In the rows, zero is written as 128.
R: rows in 4 groups, each row roughly a mix of its group's directions:
R (147 x 12):
[[108 118  93 124 116  75 144 174 123 120 125 122]
 [117  92 111 110  80  88 148 137 128 136 146 149]
 [126 140 141 136 147 144 146 142 175 126  69 121]
 [129 138 114 156 117 101 131 132 136  61 118 153]
 [130  78 120 110 152 118 109  96 150 151 146 157]
 [120 116 111 128  97 147 161 162 102 129 161  90]
 [139 132  99 154  89 127 114 112 156  87 128 162]
 [119  89 142  98 102 113 157 125 121 162 165 112]
 [121 106 117  98 128 120 115 133  92 185 158 125]
 [131 117 133 133  66 109 164 141 135 111 115 158]
 [116 116 127 120 132 166 173 173 133 116 122  93]
 [127 148 159 136 183 162 133 124 105 127 104 106]
 [125  97 139 123 102 136 171 141 104 138 170  97]
 [111 160 142 104 134 169 148 156 132 107 109  89]
 [122  87 148 111 101 126 174 130 121 149 160 108]
 [113  91 101 105 174 112 106 120 136 153 154 118]
 [127 167  92 162 115 120 102 128 146 101  94 139]
 [128 128 144 125 159 190 134 126  98 151 130 102]
 [129 168 131 134 185 124  93 135 109 136 110 109]
 [124 149 152 122 136  89 100  81 119 116 115 162]
 [110 143 122  95 133 171 105 108 131 173 126 100]
 [136 145 137 163 138 139 149 135 162  82  88 127]
 [119 166 144  99 111 175 132 136 140  90 126 106]
 [125 160 146 133 185 136 109 129  88 131 119 104]
 [132 155 124 137 149 118  94 111 164 120  80 156]
 [121 130 136 107 178 145  97 100 121 161 145 102]
 [116 128 152 117 100 179 165 118 135 119  91 139]
 [120 150 156 121 178 148 121 122  86 146 122 100]
 [124 132 159 110 179 146 109  93 110 157 131 114]
 [114 151 152  96 178 144 105 116 126 142  93 130]
 [127 133 133 139 149 131 107  95 109 194 119 114]
 [137 146 146 163 144 131 156 145 150  81  94 119]
 [116 152 150 128 186 143 131 137 108 133  98  97]
 [138  92 114 156 135  78 120 112 114 156 132 162]
 [137 158 130 141 161 110  82 103 135 115 100 159]
 [126 147 149 127 136  87  95  78 108 133 126 154]
 [143 103 146 130 122 115 116  84 101 122 174 159]
 [142 125  88 178  97 132 133 134 164 107 138 116]
 [125 130 121 104 126 148  89  89 134 180 146 122]
 [102 130 158 105 121 163 158 111 108 150  86 127]
 [129 109  97 178 107 137 157 133 154 123  92 136]
 [119 151 145 133 190 136 123 134  92 125 116  99]
 [143  99 116 158 133  73 113 110 117 146 145 157]
 [146 152 118 148  62 116 129 147 119 110 130 153]
 [125 128 131 131 121  80 112 103  78 126 165 139]
 [118 125 160  79 161 153 122 127 113 169 124 120]
 [127 123 138 132  82 165 174 141 139  96 117 132]
 [110 155 142 104 135 184 138 132 140 133 103  92]
 [131 140 125 120 148 167  98 104 156 174 125 101]
 [123 125  79 116  81 126  96 119 127 125 157 153]
 [123 116  95 136 111 173 152 158 140 120 147  89]
 [118  90 166  87 139 109 149 118 105 152 146 137]
 [118  99 128 109 106 151 170 159 106 136 158 101]
 [118 155 151 125 164 166 139 139 103 141 106  87]
 [114 125 149  88 170 152 123 130 117 171 104 123]
 [122 129 121 140 104  99 146 137 118  60 133 149]
 [121 142 125 122 131  99  84  75 121 139 119 162]
 [138 130 142 141 124 103 155 163 134  67 120 145]
 [110 145 152 137 118 165 166 117 131 115  76 118]
 [132 152 135 141  66 134 161 155 116 110 114 128]
 [120 168 130 135 168 119 117 150 143 129  75 112]
 [137 105 108 141 101  80 126 127 144  98 139 171]
 [115 119 125 101 140 158 116 114 120 193 131 105]
 [130 131 118 138  93  95 140 137 180  99 103 147]
 [136 130 129 153 128  81 143 154 111  77 125 151]
 [120 122 149 118 143 169 165 152 130 155 116  84]
 [122 115 115 116 110  60 125 145 133 139 115 162]
 [131 152 126 139 151 129 102 117 160 110  75 160]
 [105 164 157 102 142 168 127 105 125 134  95 106]
 [124 117 117 130 107 158 165 166 107 128 155  87]
 [118  94 175  98 142 113 169 126 122 153 127 120]
 [111 136 165 123 144 157 162 121 123 129  72 127]
 [123  90 166 113 121 109 170 119 100 143 156 119]
 [139 102  81 139 138 100  94 128 144 116 160 152]
 [132 126 117 142  85  82 142 142 146  94 118 159]
 [128 128 144 111 139 172 123 109 143 186 122 102]
 [124  91 138 110 106 146 169 144 107 141 168 106]
 [112 140 157  92 172 155 137 146 121 138  90 119]
 [118 110 114  94 120 126 104 115 101 184 157 131]
 [119 105 125 115 104 142 167 158 108 143 162  89]
 [125 130 151  96 170 147 119 133 120 172 139  92]
 [126 119 130 110 126 154 114 104 119 196 143 109]
 [135 145 143 162 138 128 153 140 153  75  92 128]
 [135 144 135 165 135 140 155 143 155  76  99 118]
 [148 102 126 159  84 103 158 135 124 106 161 138]
 [138 119  90 161  99  82 117 130 125 113 161 138]
 [124 127  98 139  98 129 143 148 139  62 145 131]
 [130 116  98 144 112  72 126 149 135  95 133 157]
 [113 109 123 116 107 151 173 168 101 126 146 100]
 [136 148 142 143 127  85 104  92 129  99 115 168]
 [142 113 102 157  69 122 132 112 139 115 162 138]
 [119 134 125 124  92 114 156 171  75 140 124 125]
 [137 115 107 136  95 105 136 150 140  78 134 169]
 [121 137 168 138 150 149 174 141 126 119  89 102]
 [147 123  88 160  92 125 121 137 161  97 154 133]
 [120 156 131 106 111 185 137 145 150 102 122 101]
 [110 161 135 103 135 175 139 151 138 114 107  90]
 [114 160  98 119 147 113  68 102 128 137 122 132]
 [130 149 107 143 112  66 117 151 132  97 121 143]
 [139  98 158 129 126 155 171 133 153 151 144  92]
 [148  93 118 162 126  82 119 106 121 152 150 153]
 [117 106 111  93 123 130 114 131  98 182 160 121]
 [127 150 142 124 189 151 102 120 107 149 120 103]
 [135 109 123 132  78  90 145 139 132 119 120 176]
 [154  89 143 145 114 115 171 164 130 107 150 142]
 [143 146 131 144  67 150 150 156 106 126 116 143]
 [138 147 134 146 144  97  89  87 140 118 109 164]
 [152  98 136 130  87 159 160 144 147 121 166 125]
 [126 116 137 129 104 101 164 155 113  75 129 152]
 [118 119 113 112 192 116  92 120 132 152 137 112]
 [139 104 120 130  68 114 144 126 157 120 128 167]
 [120 157  93 145 119 148 121 151 152 100  80 137]
 [121 112 115 126  76  84 155 149 140 115 122 152]
 [137 119 165 118 153 178 127  97 111 161 122 134]
 [137 154 137 143 162 108  90 101 135 113  97 162]
 [124 112 107 132 128 162 161 179 128 130 138  88]
 [135 110 107 128  86  78 118 128 131 121 149 167]
 [152 114 112 154 129  91 108 124 130 143 185 110]
 [119 128 159 123 128 174 175 140 132 133  99 100]
 [115 134 135 108 149 150 107  96 116 187 129 102]
 [117 140 142 119 158 143 152 165 150 137  80 101]
 [124 108 112  96 117 130 108 123 105 183 165 125]
 [140 160 109 140 148 104 101 154 145  81 148 110]
 [137  91 121 127  75 114 143 117 144 122 143 171]
 [108 125 136  91 158 162 126 126 128 177 113 101]
 [143 142 132 168 130 108 137 134 151  76  98 151]
 [136 148 128 133 147 114  87  98 163 126  94 163]
 [124 108 114 100 123 123 106 122  99 187 159 129]
 [120 143 138 121 188 153 112 124 101 147 131  93]
 [123  86 148 123  90 114 172 113 111 130 158 131]
 [117 167 101 151 122  93 102 124 125 104  91 147]
 [144  97 120 172 115  94 128  95 131 137 126 167]
 [117 106 124 107 113 158 168 167 109 136 150  96]
 [110 163 133 105 129 180 135 140 140 119 108  88]
 [137 154 126 142 151 115  87 102 151 115  92 163]
 [136 128 129 119 144 136  92 102 127 197 134 123]
 [121 132 130 116 144 153 103  92 128 190 123 110]
 [125 100 159 115 120  91 152 111 107 158 164 109]
 [142 113 115 138  73 113 138 130 165 113 122 168]
 [122 113 119 120 143 150 161 188 123 127 134  91]
 [140 154 143 150 162 104  95  96 136 115  98 155]
 [139 120 130 138 140 154 165 186 141 121 126  94]
 [135 147 149 154 139 122 150 138 151  71  94 134]
 [113 159 144 105 138 177 143 147 138 118 108  87]
 [121 165 148 129 181 131 116 134  94 133 111  97]
 [118 150 154 130 187 152 131 126 107 127 110  93]
 [147 119 117 157 139 158 155 178 149 135 121  96]]

which group is each row in? (one row of each group first):
[128 139 124 119 155 140  89 102 125 185 138 103] : U
[138 104 103 156 126  79 106 105 121 145 138 163] : S
[122  83 153  96 114 125 162 125 114 153 163 121] : T
[126 112 149 101 139 172 126 104 110 180 139 120] : Y

[150 165 134 152  81 108 123 143 113 109 112 161] : Y
[106 148 122 126 118 180 152 136 144 125  85 102] : S
[146 137 138 149 126 100 105  88 177 158 131 116] : T
[136 130 137 131 138 108  96  84 148 118 107 180] : T
[146  95 102 161  83 109 146 137 134 115 157 146] : S
[142  96 163 145 108 131 186 142 122 112 125 141] : S
[121 152 142 137 161 133 149 161 143 130  79  95] : T
